50 stands for zero in the data rows.
Here are some points:
[47 41 50 65 40 46 63 65 67 47 63 65 39 68 73 76 61 49 54 42 49 43 39 68 41 61 47 36]
[52 55 55 57 44 43 57 51 55 43 51 48 45 51 53 57 51 49 51 43 43 48 47 50 44 55 44 44]
[42 40 40 45 61 70 47 49 31 60 37 54 71 40 39 40 41 66 31 63 65 64 50 43 73 37 63 71]
[57 65 77 63 39 38 60 52 50 44 42 63 44 58 50 41 53 46 49 39 43 53 41 53 55 48 40 44]
[37 37 39 63 37 59 64 71 69 68 63 66 39 79 79 54 82 61 58 39 67 41 37 85 44 60 70 35]
[65 67 48 41 66 42 34 39 35 45 38 38 59 39 41 38 41 41 52 59 40 49 71 41 47 43 43 65]
[35 35 42 45 44 70 62 63 66 71 65 59 43 53 54 43 51 63 52 46 68 49 39 65 46 47 66 39]
[43 40 44 65 40 51 61 63 61 57 58 65 46 55 56 61 64 56 50 40 58 58 39 60 53 51 58 42]
[60 55 65 58 41 39 52 40 58 34 63 37 40 66 70 59 46 37 67 40 39 39 47 52 40 73 37 38]
[42 44 45 60 41 54 59 62 57 58 46 63 51 52 47 54 60 58 43 42 58 59 39 54 57 46 61 48]
[38 34 40 47 44 62 58 65 66 62 63 58 39 56 60 48 54 55 50 45 59 34 39 61 43 53 68 37]
[39 40 49 62 39 50 63 64 62 60 53 65 47 59 64 65 69 59 46 38 57 63 39 69 58 50 56 40]
[45 49 45 41 61 54 44 44 36 52 39 51 55 41 42 47 41 50 41 60 50 55 55 41 49 42 52 62]
[54 54 42 36 68 47 34 39 40 43 41 45 50 42 40 43 43 42 51 67 43 42 66 42 40 41 44 59]
[48 47 41 38 65 54 38 44 42 49 42 47 50 41 42 44 41 46 48 70 48 45 60 40 44 43 52 59]
[51 53 51 42 47 44 47 43 52 42 59 42 45 45 51 56 46 40 60 48 42 40 51 44 40 46 42 44]
[53 56 67 63 35 39 63 66 53 47 48 66 46 57 52 54 55 51 50 37 48 57 42 58 55 50 40 45]
[43 42 48 60 40 46 61 66 64 51 61 64 43 63 63 67 60 51 52 40 53 51 39 62 47 54 53 38]
[51 57 68 64 34 39 65 68 53 48 47 68 46 57 51 55 56 53 48 36 49 58 40 59 57 47 40 45]
[41 45 48 64 39 47 62 66 60 58 55 67 44 59 60 66 64 52 48 37 58 58 39 65 52 53 54 38]
[52 53 43 38 68 49 34 43 36 46 40 45 53 38 40 42 43 46 50 68 42 46 65 44 44 42 48 62]
[53 58 52 46 54 46 45 40 38 48 38 44 63 42 40 44 47 47 43 52 45 56 60 41 51 42 46 61]
[47 55 60 64 39 42 63 61 52 49 42 65 55 51 48 55 62 55 44 41 50 58 42 54 60 46 44 48]
[41 43 51 62 39 45 63 67 62 52 58 67 42 61 63 69 62 53 54 35 53 52 41 68 48 53 51 41]
[37 37 44 64 36 57 63 64 69 68 65 63 42 73 75 54 79 59 56 37 65 46 37 82 46 59 66 35]
[38 61 43 42 65 48 35 41 34 47 37 45 64 41 42 39 40 45 47 60 45 54 68 39 51 42 45 68]
[51 43 42 35 66 51 33 40 49 42 62 42 43 39 43 49 39 39 59 71 43 31 56 40 39 46 49 52]
[41 42 57 65 38 47 68 65 56 62 42 68 59 55 45 59 77 67 39 40 61 66 38 66 75 44 55 45]
[45 52 41 42 61 56 43 45 31 49 36 50 73 40 42 44 42 59 37 60 53 63 57 38 64 38 53 70]
[36 36 37 46 44 73 56 62 59 70 60 59 44 50 45 45 49 62 45 53 69 64 41 56 49 44 68 43]
[61 67 52 45 58 43 38 40 36 46 38 38 65 45 41 37 44 48 47 54 45 55 67 43 49 40 44 66]
[52 53 65 65 38 39 59 62 63 39 63 50 39 71 72 75 48 40 60 36 43 38 40 59 41 67 36 38]
[65 73 76 63 41 35 53 39 48 41 41 37 44 52 46 41 51 43 53 40 42 48 53 48 48 50 40 50]
[36 70 40 37 51 69 52 56 58 62 61 55 42 43 45 43 42 58 43 56 64 52 43 48 42 44 67 52]
[73 56 61 40 49 38 45 37 52 35 62 36 39 60 60 42 43 30 75 45 38 36 58 46 41 77 35 36]
[46 49 50 56 43 47 55 52 53 50 45 57 53 50 46 57 53 52 47 44 49 55 42 48 52 48 46 49]
[56 66 46 44 65 46 37 39 30 46 40 42 72 43 41 41 44 48 43 56 43 57 68 40 57 40 45 67]
[60 65 47 43 71 45 34 38 28 47 37 40 79 40 39 36 42 47 45 61 42 54 76 41 54 41 49 74]
[40 39 40 37 60 66 41 51 48 53 51 52 45 38 41 45 42 54 39 68 59 48 46 41 46 41 66 55]
[42 45 48 61 43 48 60 62 49 58 42 64 61 47 44 54 63 61 39 42 60 64 42 53 67 44 51 53]
[66 68 67 53 48 39 48 36 47 39 45 34 43 49 50 39 45 40 58 46 40 46 60 46 44 55 39 46]
[53 46 44 38 48 44 46 44 57 39 63 39 42 54 52 61 41 39 61 50 39 34 49 47 38 66 41 40]
[63 58 68 60 41 37 51 41 61 34 63 37 39 73 74 57 46 34 70 39 38 38 47 54 41 79 36 36]
[54 61 74 63 38 40 61 58 52 42 48 59 42 58 53 50 53 47 51 37 45 52 44 55 48 52 37 43]
[36 39 40 63 41 65 67 64 52 74 39 64 65 45 44 45 67 76 32 44 73 65 37 61 76 40 64 54]
[64 68 65 53 48 39 47 38 44 41 39 36 46 45 45 42 44 43 53 43 41 50 58 43 48 49 40 52]
[54 51 60 63 38 41 57 62 61 36 61 43 43 71 71 72 49 38 64 37 41 37 41 60 42 69 33 37]
[43 45 44 46 55 52 48 47 41 53 39 51 60 43 39 47 44 57 39 52 56 61 50 42 60 40 53 60]
[37 38 41 35 51 70 48 59 61 59 63 56 40 45 48 46 42 56 47 61 60 38 38 49 41 47 66 44]
[58 58 48 42 56 43 44 40 46 44 46 39 47 43 43 43 45 42 53 53 41 42 60 40 43 47 42 51]
[46 41 40 36 51 54 45 48 58 48 63 47 42 48 49 56 44 43 55 57 44 35 44 49 40 56 56 42]
[68 58 44 35 74 45 26 38 41 40 48 39 45 39 43 39 40 34 65 70 37 38 76 37 40 48 40 57]
[65 60 61 50 43 40 49 38 57 35 64 37 41 56 60 47 47 38 65 43 40 40 49 45 41 69 38 39]
[61 61 47 39 63 47 33 40 33 44 37 41 62 40 41 37 42 45 47 59 41 48 69 40 47 41 44 63]
[45 46 42 39 63 58 41 45 38 53 39 49 55 39 41 44 43 52 41 62 52 58 52 41 50 39 56 61]
[46 40 44 50 41 45 51 59 63 46 65 51 42 63 67 68 50 44 57 44 47 32 42 58 40 65 52 36]
[55 65 46 45 64 47 37 40 30 47 40 44 72 44 42 41 45 49 44 56 44 57 67 42 57 40 46 67]
[39 40 46 63 40 57 63 63 59 65 46 65 53 54 48 54 72 64 41 41 64 65 41 62 62 44 61 45]
[43 43 50 62 37 43 63 67 65 52 60 65 44 65 63 68 62 51 52 37 52 52 38 63 48 55 52 38]
[40 41 44 56 46 66 60 59 39 68 37 60 75 45 40 44 54 71 33 46 70 64 43 49 80 37 62 60]
[56 68 76 63 36 39 59 56 53 39 49 52 46 60 57 42 50 43 54 38 41 51 44 55 47 51 40 44]
[44 43 40 40 67 64 40 46 33 51 38 51 62 38 40 43 40 56 15 66 56 61 55 42 55 40 60 66]
[70 68 51 40 69 40 31 36 38 42 38 37 51 39 42 39 43 40 60 61 38 41 77 42 41 45 42 60]
[36 39 41 61 43 66 65 63 52 73 41 63 64 44 43 45 65 74 33 46 72 63 37 60 74 40 65 53]
[35 36 39 34 61 75 47 52 43 62 41 52 46 38 42 42 39 63 34 67 65 61 44 44 51 39 67 59]
[44 43 42 33 61 55 38 41 50 46 61 47 44 40 44 50 41 45 50 66 48 39 54 40 42 48 54 51]
[38 37 44 63 38 57 63 65 68 65 63 65 42 65 63 54 70 61 50 39 62 56 38 72 47 53 66 38]
[58 66 56 48 55 43 41 39 42 43 40 40 57 43 46 40 48 43 66 52 43 52 61 44 49 45 44 60]
[48 53 44 43 64 53 37 40 28 47 38 48 81 39 39 40 42 53 37 62 49 62 63 41 63 38 51 74]
[48 52 52 59 45 44 57 51 43 52 41 58 62 48 42 50 55 53 38 45 49 62 45 46 65 41 45 57]
[36 35 39 63 35 56 64 67 69 69 63 65 38 81 81 56 84 55 61 35 64 39 36 90 39 63 69 35]
[54 52 51 49 48 42 50 42 53 43 49 42 45 42 48 53 48 46 54 45 42 44 49 46 46 54 40 49]
[41 47 49 58 46 48 58 57 47 55 40 61 56 47 43 56 60 56 41 44 54 61 45 50 62 44 51 53]
[44 48 43 53 49 49 54 51 41 53 38 55 60 46 45 50 50 55 42 49 54 62 47 45 58 43 52 60]
[40 38 42 55 44 60 57 62 58 63 54 60 47 49 48 50 57 57 43 45 62 62 40 57 50 43 63 46]
[62 61 45 34 77 46 27 39 40 45 40 40 48 39 41 40 40 39 58 73 42 41 72 40 42 42 44 63]
[52 50 41 39 70 51 31 44 41 46 44 46 45 36 44 46 44 42 54 69 45 43 65 41 43 43 48 60]
[56 46 44 37 52 42 40 38 59 37 64 39 42 51 53 56 42 37 65 56 42 31 54 44 40 64 39 39]
[41 40 42 38 59 64 45 49 53 55 60 49 43 40 45 44 42 50 45 60 53 40 44 44 40 46 65 46]
[40 39 39 42 63 77 50 52 33 67 36 53 66 41 40 39 42 70 30 66 74 65 46 42 72 38 65 71]
[49 50 46 44 57 50 44 45 38 52 37 46 60 40 41 42 43 52 43 56 49 55 56 41 53 42 49 63]
[48 52 44 43 63 53 38 40 29 47 38 48 79 39 39 41 43 53 37 61 49 61 61 41 62 39 51 72]
[40 40 44 60 40 55 58 61 55 62 46 66 51 47 48 55 61 62 42 44 58 63 41 56 58 45 60 46]
[55 56 59 57 44 41 51 42 54 40 60 37 41 59 57 54 48 38 59 43 40 40 48 48 40 60 38 40]
[58 57 71 62 39 37 56 56 61 36 62 41 40 66 66 58 50 42 60 37 38 41 44 56 42 62 35 36]
[47 45 41 35 65 56 36 43 46 47 54 46 42 40 43 46 42 44 50 68 45 38 58 40 40 43 54 55]
[45 50 58 63 42 45 60 62 53 50 43 66 54 50 47 58 62 52 44 40 49 60 39 54 56 45 47 46]
[73 77 59 44 62 41 36 34 33 44 37 34 56 44 40 35 42 40 55 53 39 47 71 38 44 44 43 65]
[62 66 65 55 46 40 50 39 49 41 43 37 46 49 46 43 46 43 51 42 40 47 58 45 43 51 40 51]
[59 56 61 58 42 40 50 46 56 34 59 36 41 64 65 62 48 36 60 39 38 38 47 54 39 67 37 36]
[43 46 49 62 39 44 62 63 63 49 59 57 43 62 66 67 57 50 54 39 49 44 42 66 42 59 46 38]
[57 65 47 42 66 44 33 37 33 45 36 41 66 41 40 41 42 46 46 60 44 50 71 38 49 41 44 67]
[39 38 39 37 59 65 45 51 54 55 62 51 43 40 45 46 42 50 45 61 54 39 43 45 40 46 66 46]
[56 62 74 63 40 41 58 55 55 40 48 50 43 57 57 47 51 45 54 41 41 53 44 52 49 51 36 42]
[50 49 43 40 57 49 43 45 42 48 39 44 55 41 41 46 43 48 47 56 49 49 56 44 47 43 49 56]
[52 50 48 39 54 45 41 41 51 42 54 41 45 43 48 50 43 44 55 53 44 39 56 45 44 52 43 50]
[37 63 44 43 66 47 34 41 32 47 35 44 66 41 41 38 40 45 46 60 45 55 69 38 52 42 44 69]
[38 44 49 61 40 52 67 63 52 67 40 67 64 54 43 54 80 70 35 38 66 68 42 64 83 42 60 50]
[39 39 40 49 59 69 53 51 30 65 37 58 82 43 38 42 42 71 30 60 69 66 48 44 80 35 61 71]
[42 47 41 45 58 62 45 48 35 56 38 53 71 41 38 42 41 61 32 57 59 65 50 40 66 40 59 68]
[44 47 50 62 39 43 62 63 62 47 59 56 43 60 65 68 55 49 54 39 47 44 42 64 42 59 44 38]
[50 54 61 66 39 40 61 60 54 46 46 61 45 57 53 61 56 52 49 35 46 54 42 56 52 51 41 43]
[39 44 42 46 53 61 48 51 43 54 41 53 53 42 44 47 44 58 40 53 55 61 43 46 52 40 59 57]
[51 55 44 44 62 48 41 41 35 48 38 44 65 39 43 40 44 49 42 60 45 57 62 41 54 42 46 65]
[45 47 41 47 54 53 51 47 39 52 37 56 61 40 42 50 50 55 38 52 55 63 48 45 60 41 55 58]
[42 44 52 62 40 46 63 67 60 53 55 64 46 59 56 68 64 55 49 35 53 59 37 63 54 49 49 42]
[51 52 56 61 45 44 61 58 52 50 45 60 52 52 49 55 56 51 46 41 49 58 45 54 54 47 41 47]
[46 50 48 54 48 52 57 49 36 54 40 58 73 45 41 47 50 61 34 50 55 65 50 45 70 41 52 62]
[66 59 44 37 67 43 31 40 44 42 51 35 44 43 44 44 42 35 63 66 40 38 72 39 40 48 41 56]
[47 43 41 40 53 54 45 46 53 50 55 49 48 42 42 51 44 49 45 54 49 43 48 44 42 46 58 49]
[59 63 58 50 49 39 48 40 43 44 40 38 46 47 45 41 48 42 51 45 39 50 59 42 47 51 41 51]
[65 61 63 51 43 40 49 38 57 35 64 37 41 57 60 46 47 38 65 43 40 40 49 45 41 69 37 39]
[52 47 45 37 51 42 41 43 57 40 66 41 45 52 53 59 45 40 62 51 39 35 51 42 41 64 39 41]
[44 45 44 38 67 61 40 45 38 52 40 49 56 40 42 45 43 54 39 65 53 59 54 41 51 37 58 63]
[66 64 48 37 66 42 33 37 42 41 41 37 45 40 44 39 39 38 64 65 38 41 72 42 40 47 40 55]
Then 12 other points, each followed by its number:
[51 48 42 34 72 54 36 40 42 44 42 44 48 40 42 45 39 43 49 70 44 42 63 40 43 37 48 62] 0
[46 48 99 57 43 47 58 57 56 49 53 57 45 53 52 62 53 47 49 40 47 52 45 51 48 53 44 43] 1
[55 53 52 49 48 42 49 41 53 43 50 42 45 43 48 52 48 45 55 45 41 44 50 46 46 55 40 49] 2
[43 41 50 67 37 42 62 66 63 51 66 67 42 73 74 80 66 49 59 38 50 42 39 75 45 62 46 34] 3
[56 65 46 40 70 48 32 38 27 48 36 43 74 39 38 37 41 45 44 67 43 54 75 38 52 39 45 72] 4
[39 39 40 46 41 55 54 59 63 55 65 56 42 54 58 55 53 49 54 47 54 37 39 55 43 57 62 37] 5
[68 56 67 49 45 36 46 36 56 35 66 36 40 63 63 46 45 34 73 43 36 37 53 46 40 74 34 37] 6
[38 39 43 65 40 51 65 66 68 64 63 69 40 72 74 64 74 57 54 38 60 55 38 81 44 57 64 34] 7
[44 45 53 65 39 45 62 64 59 57 52 65 46 56 58 62 62 54 47 38 53 59 42 61 52 49 50 43] 8
[35 38 43 47 43 69 59 65 69 70 66 58 42 58 58 44 53 61 51 48 67 39 41 66 41 53 65 40] 9
[72 66 75 55 41 36 48 37 55 35 59 35 42 57 59 40 45 37 65 42 36 43 57 46 42 66 35 40] 10
[49 49 45 49 50 48 50 45 46 51 41 48 53 44 42 49 47 52 45 52 51 56 51 44 53 47 48 54] 11
Which of these numbered points is nearest to each point below, looking only along the 2 directions in which the first points spread most? Its number follows each.
[37 37 44 64 36 57 63 64 69 68 64 63 42 73 75 54 78 59 55 38 65 47 37 81 46 59 66 35] > 7
[74 67 59 38 56 39 37 34 49 36 60 35 40 45 47 38 42 36 70 54 37 40 65 41 40 61 38 46] > 10
[62 66 70 60 41 39 54 42 49 41 40 39 45 53 47 40 49 46 53 41 40 52 48 48 51 51 38 48] > 2
[36 37 41 59 42 69 62 64 60 69 50 61 51 45 49 45 56 70 41 47 70 66 35 60 59 41 66 46] > 9
[46 41 42 62 39 43 56 88 65 41 69 60 42 78 76 83 51 43 65 39 44 33 38 67 39 75 43 35] > 3
[59 62 57 49 48 40 44 40 49 42 48 40 44 47 46 42 43 40 55 49 40 45 58 44 44 51 40 49] > 2
[72 70 76 60 41 39 53 36 49 35 48 35 42 54 52 39 44 38 59 40 38 46 52 48 44 56 36 43] > 10
[36 37 41 58 42 62 62 66 65 69 64 64 44 54 58 46 62 61 47 42 68 61 39 51 50 49 68 39] > 9
[48 45 50 57 42 44 55 56 60 44 64 50 41 59 62 68 49 44 58 41 47 39 43 56 45 61 42 39] > 1
[39 42 43 61 39 59 67 62 68 62 65 62 45 61 65 56 63 56 50 40 56 48 38 67 32 55 65 37] > 8
[41 40 42 47 41 54 54 59 62 54 63 55 42 54 57 55 53 49 54 46 54 38 40 55 43 56 60 37] > 5
[74 72 78 61 41 39 53 35 49 35 48 34 41 54 52 38 44 37 59 40 37 46 53 48 44 57 36 43] > 10
[58 67 79 64 43 38 60 55 56 39 47 58 41 60 54 45 51 47 54 40 42 53 44 57 48 51 39 44] > 1
[70 54 48 36 56 39 36 35 52 34 64 36 41 49 50 41 43 34 78 57 38 37 66 42 39 71 38 42] > 10
[44 41 45 65 36 47 58 67 65 47 66 66 40 79 80 76 58 47 61 37 48 36 40 75 40 70 51 37] > 3
[52 49 43 35 72 53 36 40 42 44 42 44 48 40 42 45 39 43 50 69 44 42 63 40 43 38 48 61] > 0
[67 61 56 41 51 35 42 39 52 36 66 36 38 48 51 44 45 37 67 48 38 38 58 41 41 65 36 42] > 10
[40 43 44 61 39 58 66 61 68 60 65 60 44 62 65 56 62 55 51 40 55 47 38 67 31 57 64 37] > 8
[54 63 46 40 69 50 33 39 29 49 37 43 72 38 38 37 41 47 44 67 45 55 72 38 53 39 47 71] > 4
[40 43 44 61 39 58 66 62 68 60 66 60 45 63 67 57 62 55 52 40 55 47 38 67 31 57 64 37] > 8
[40 43 43 62 40 55 61 62 56 61 45 63 51 52 47 56 63 60 43 43 61 65 38 56 59 43 62 49] > 9
[61 66 57 50 54 41 43 39 34 45 39 38 60 46 41 39 47 48 48 53 41 54 64 39 53 45 42 62] > 0
[38 38 39 61 39 58 62 69 68 66 62 64 40 76 76 53 79 60 58 41 66 41 38 82 44 60 68 36] > 7
[58 51 49 38 53 40 40 40 57 37 64 38 44 51 52 53 44 35 67 54 36 37 56 44 39 69 37 43] > 10
[46 49 65 59 38 42 65 65 59 55 46 67 50 58 53 67 64 56 46 38 53 62 38 63 62 46 46 43] > 8
[56 62 45 43 74 48 31 42 27 46 36 42 75 40 41 41 41 47 43 68 45 55 73 38 52 39 49 75] > 4
[39 40 46 56 39 62 55 63 65 62 63 60 40 66 65 50 61 54 55 43 61 35 38 67 44 58 64 37] > 8
[60 63 60 48 50 41 45 39 47 38 43 37 46 48 43 45 43 44 52 46 40 44 59 43 43 50 41 51] > 2
[61 67 50 45 69 44 36 39 29 47 37 41 79 42 40 36 43 47 46 59 42 54 75 42 54 41 47 73] > 4
[47 52 43 42 64 53 37 40 28 47 38 48 81 39 39 40 42 54 36 62 49 62 62 41 63 38 51 74] > 4
[53 51 47 40 50 42 44 40 55 41 59 39 41 46 51 54 44 41 56 50 41 37 51 45 40 57 42 44] > 2
[56 59 47 41 64 45 35 38 38 46 37 42 57 39 43 42 43 44 45 61 46 49 63 41 45 43 44 64] > 0
[59 59 73 62 39 38 59 55 53 42 44 54 43 55 52 46 54 46 50 38 43 53 42 54 48 50 40 42] > 1
[67 54 63 54 40 37 49 36 56 33 65 34 37 69 70 54 43 37 75 39 35 36 51 50 42 81 35 38] > 6
[37 40 41 38 46 61 55 60 65 57 66 58 39 56 58 48 49 48 57 51 53 34 38 53 44 57 66 40] > 5
[46 46 48 60 42 48 56 59 58 51 54 59 48 47 51 57 59 52 47 42 52 52 42 52 48 50 51 44] > 5
[37 42 46 63 39 57 66 63 61 72 43 62 57 56 51 54 85 68 42 39 69 62 40 66 75 43 64 46] > 9
[49 53 60 66 40 42 61 60 52 48 45 63 47 56 51 59 56 54 47 37 48 56 42 55 55 49 43 45] > 5
[56 68 78 64 35 38 61 57 55 39 50 53 44 61 59 43 50 42 55 37 41 50 43 57 46 51 39 42] > 1
[55 55 46 40 60 46 36 42 42 44 43 41 51 39 41 43 40 42 51 62 43 44 63 40 40 44 44 58] > 0
[36 41 44 59 40 63 65 63 45 70 38 63 69 49 42 48 69 74 34 44 72 67 41 53 80 40 63 58] > 9
[65 64 60 42 51 39 40 34 50 38 55 35 39 51 49 41 44 35 69 49 36 41 61 44 39 59 40 46] > 10
[46 43 51 64 37 44 59 66 64 43 64 63 40 73 74 81 53 42 62 36 45 40 40 65 38 71 40 36] > 3
[50 56 50 53 48 46 54 46 45 50 37 52 61 47 40 46 53 55 41 46 48 58 49 45 56 43 45 57] > 11
[40 38 39 39 45 60 54 59 61 57 66 56 43 52 55 49 47 51 52 52 56 34 41 58 42 56 65 43] > 5
[51 57 58 63 40 43 57 52 55 46 47 54 43 53 49 53 52 48 52 39 46 50 44 52 46 53 42 43] > 1
[70 63 72 61 43 39 49 36 57 33 63 35 40 68 66 44 44 33 70 38 37 38 51 51 42 75 36 37] > 6
[57 61 49 42 62 44 36 38 39 45 38 42 56 41 43 41 43 44 46 59 45 49 62 41 45 43 44 62] > 0
[51 46 50 57 42 43 55 53 57 39 64 43 38 58 64 70 50 43 59 41 43 38 44 54 41 65 41 39] > 1
[68 75 79 60 41 39 52 38 44 39 39 38 46 50 43 39 48 45 52 42 39 53 53 44 52 49 40 54] > 2
[39 42 50 63 39 51 67 65 57 70 44 67 55 57 56 59 81 66 42 38 68 66 39 70 93 43 61 45] > 9
[39 37 40 34 57 67 45 51 56 57 62 54 45 40 43 43 39 53 47 63 57 37 43 45 42 42 65 52] > 11
[60 64 69 61 40 39 55 43 50 41 41 40 45 54 48 43 50 46 53 40 41 52 46 49 52 51 38 47] > 2
[72 61 77 62 39 38 52 36 60 30 66 32 37 75 75 44 43 34 73 34 38 38 47 57 41 81 36 35] > 6
[40 39 48 66 36 49 65 68 66 66 57 71 44 66 99 65 80 60 49 39 63 64 37 77 56 50 62 36] > 7
[73 63 75 58 41 36 50 37 58 34 62 36 42 67 69 43 42 36 70 38 40 55 51 50 42 75 34 40] > 6
[74 61 60 38 50 36 41 36 55 35 61 33 39 54 56 41 44 31 73 47 36 36 57 45 44 72 39 40] > 10
[68 68 70 53 46 39 49 36 51 38 47 33 41 50 50 40 42 35 62 32 39 46 57 44 38 57 40 41] > 10
[42 40 45 56 44 56 57 62 62 60 61 59 44 53 57 51 56 53 51 46 58 47 42 59 40 54 62 40] > 8
[51 53 56 61 43 44 55 52 56 45 49 53 47 52 51 56 54 48 48 41 43 50 46 49 46 49 41 47] > 1
[37 38 44 66 39 59 65 67 74 70 65 66 42 78 79 54 79 56 62 39 67 44 36 85 44 63 64 34] > 7
[59 55 60 57 42 40 51 46 58 34 61 36 41 65 66 63 47 36 62 39 38 37 47 54 39 70 37 35] > 6
[51 50 58 62 39 41 58 63 61 43 61 53 42 66 65 70 51 43 60 38 45 40 43 58 42 62 39 38] > 1
[55 47 54 62 38 39 55 59 63 34 63 40 39 74 77 81 45 36 68 37 39 36 43 61 42 77 34 38] > 6
[41 40 42 37 55 56 47 50 50 52 52 49 72 41 45 48 43 52 46 56 52 48 47 43 47 45 61 53] > 11
[42 41 40 36 59 61 43 48 49 55 50 50 48 42 41 47 42 55 44 59 52 46 47 44 47 45 58 51] > 11
[61 60 74 62 39 37 58 54 52 41 44 53 43 55 53 45 53 45 50 38 42 53 42 53 47 50 39 42] > 1
[43 41 51 67 38 43 62 66 63 52 65 66 43 73 73 79 66 49 58 37 51 43 39 75 45 61 47 34] > 3
[38 41 41 57 43 66 62 65 64 71 38 64 72 45 41 45 61 74 33 45 70 67 41 56 80 38 65 59] > 9
[57 47 55 61 40 40 54 55 63 35 65 38 40 77 75 83 46 37 68 39 41 36 42 58 40 78 35 35] > 6
[70 58 49 36 63 40 34 34 51 36 62 35 42 44 48 39 43 35 72 60 40 36 66 38 41 62 39 49] > 10
[37 36 43 64 38 57 61 64 70 64 63 66 42 67 71 57 72 58 53 36 64 52 38 77 49 54 65 37] > 7
[65 69 71 57 44 39 49 37 44 39 39 33 47 49 42 37 44 40 50 42 39 51 56 44 48 49 41 51] > 2
[36 40 43 67 37 58 70 68 68 75 58 68 44 65 69 56 91 66 52 37 70 65 38 83 62 48 69 38] > 7
[45 41 42 61 39 45 56 86 64 43 67 60 43 75 74 81 50 44 63 39 46 35 39 66 40 72 45 37] > 3
[40 38 43 63 37 54 66 66 68 63 64 65 42 77 76 63 72 54 59 37 60 41 37 80 43 62 63 35] > 7
[57 67 45 43 66 44 35 38 29 46 33 39 73 40 39 38 43 49 43 59 43 54 72 38 54 37 44 71] > 4
[50 52 60 63 40 40 60 61 52 50 43 65 49 52 49 57 60 51 43 39 49 57 42 53 52 52 45 44] > 5
[53 55 44 41 62 49 36 42 41 45 40 43 53 42 38 44 44 46 48 60 44 48 63 41 44 43 45 59] > 0
[37 40 44 64 39 60 70 65 52 77 41 68 65 50 47 52 85 76 36 40 74 67 39 66 85 42 46 50] > 9
[36 37 41 59 42 68 62 64 59 69 49 61 51 45 49 46 57 70 40 47 70 66 35 60 59 41 66 47] > 9
[47 44 48 58 43 46 55 56 60 46 62 55 43 56 59 64 54 46 56 42 47 41 43 55 43 57 46 39] > 1
[45 45 42 37 54 54 46 45 53 46 58 47 43 47 46 51 42 48 52 57 46 40 48 44 43 51 24 46] > 2
[56 55 65 60 43 37 56 41 56 37 55 36 41 58 59 51 46 41 57 43 38 44 48 49 42 60 35 40] > 10
[50 57 42 39 71 51 33 40 31 48 34 44 68 39 40 42 44 52 39 66 47 57 70 38 52 37 49 70] > 4
[46 48 62 64 38 44 64 63 56 53 49 66 50 56 53 64 63 58 46 36 53 56 38 61 63 47 47 43] > 8
[36 37 43 56 39 64 55 66 65 64 64 62 40 66 65 51 62 55 55 43 63 34 37 68 44 58 66 37] > 8
[43 39 43 63 40 45 56 65 65 46 66 60 39 75 72 77 52 45 66 41 44 35 37 68 43 72 48 36] > 3
[35 37 40 59 42 68 62 65 67 75 61 62 44 51 55 49 60 62 45 45 67 64 40 65 49 46 68 39] > 9
[47 49 64 66 38 42 65 64 56 53 47 67 51 56 54 66 64 58 45 34 53 58 37 62 64 46 45 44] > 8
[35 39 41 52 43 63 60 64 59 66 52 60 47 48 51 51 54 62 44 49 66 60 39 56 56 45 66 48] > 9
[48 54 41 44 67 55 37 41 27 51 36 49 80 39 38 42 41 57 34 62 52 61 62 40 65 38 54 76] > 4
[58 62 45 41 71 47 31 40 31 48 35 42 64 38 39 39 41 44 45 67 40 49 74 40 48 41 46 68] > 4
[43 41 44 55 41 50 59 62 58 50 60 58 44 52 56 58 56 40 51 43 52 44 41 55 44 51 56 42] > 5
[42 37 41 46 43 52 55 61 65 53 65 58 41 59 59 54 52 47 56 50 53 39 41 58 41 58 59 38] > 5
[56 54 66 60 39 37 53 48 58 38 59 40 39 65 64 60 48 39 61 40 38 39 47 53 43 66 36 38] > 6
[58 63 76 63 40 41 58 54 55 40 48 49 43 57 56 47 50 45 54 40 41 53 44 52 49 51 36 42] > 1
[39 37 41 36 48 63 53 61 62 55 64 54 39 52 55 49 45 51 51 53 56 34 39 54 43 54 67 39] > 5
[74 63 68 46 45 39 44 39 55 39 61 35 40 52 55 37 42 34 68 43 38 41 58 46 42 68 36 42] > 10
[45 39 48 65 37 44 61 66 64 53 64 64 42 69 70 74 61 50 56 38 51 45 38 69 43 59 47 38] > 3
[46 52 68 65 35 43 64 65 56 53 43 66 49 57 49 58 66 56 44 36 48 61 36 58 64 46 42 46] > 8
[52 44 46 47 44 42 51 53 58 40 64 43 42 63 62 68 49 40 62 45 42 36 45 53 40 69 38 40] > 1
[37 37 42 62 37 55 66 65 66 71 64 67 45 68 66 54 80 64 51 35 66 65 39 76 53 52 64 39] > 7
[47 47 61 64 34 39 62 68 63 48 57 67 41 68 69 76 60 51 51 35 50 53 38 66 49 54 40 36] > 3
[51 49 57 62 40 42 58 63 61 43 61 53 42 65 65 70 51 43 60 38 46 40 43 58 41 62 39 38] > 1
[40 40 41 32 61 71 40 48 56 55 63 50 45 40 44 42 42 54 47 71 59 35 44 43 42 41 64 49] > 11
[38 41 44 65 38 57 67 66 67 72 57 65 44 64 68 55 88 64 53 38 67 63 40 80 60 49 67 39] > 7
[61 68 53 45 59 42 39 38 37 45 39 40 60 42 43 39 43 47 46 56 40 51 65 41 47 43 44 63] > 0
[42 41 43 63 39 49 59 65 65 54 64 64 44 77 76 70 63 51 63 39 50 37 39 76 44 65 59 37] > 3
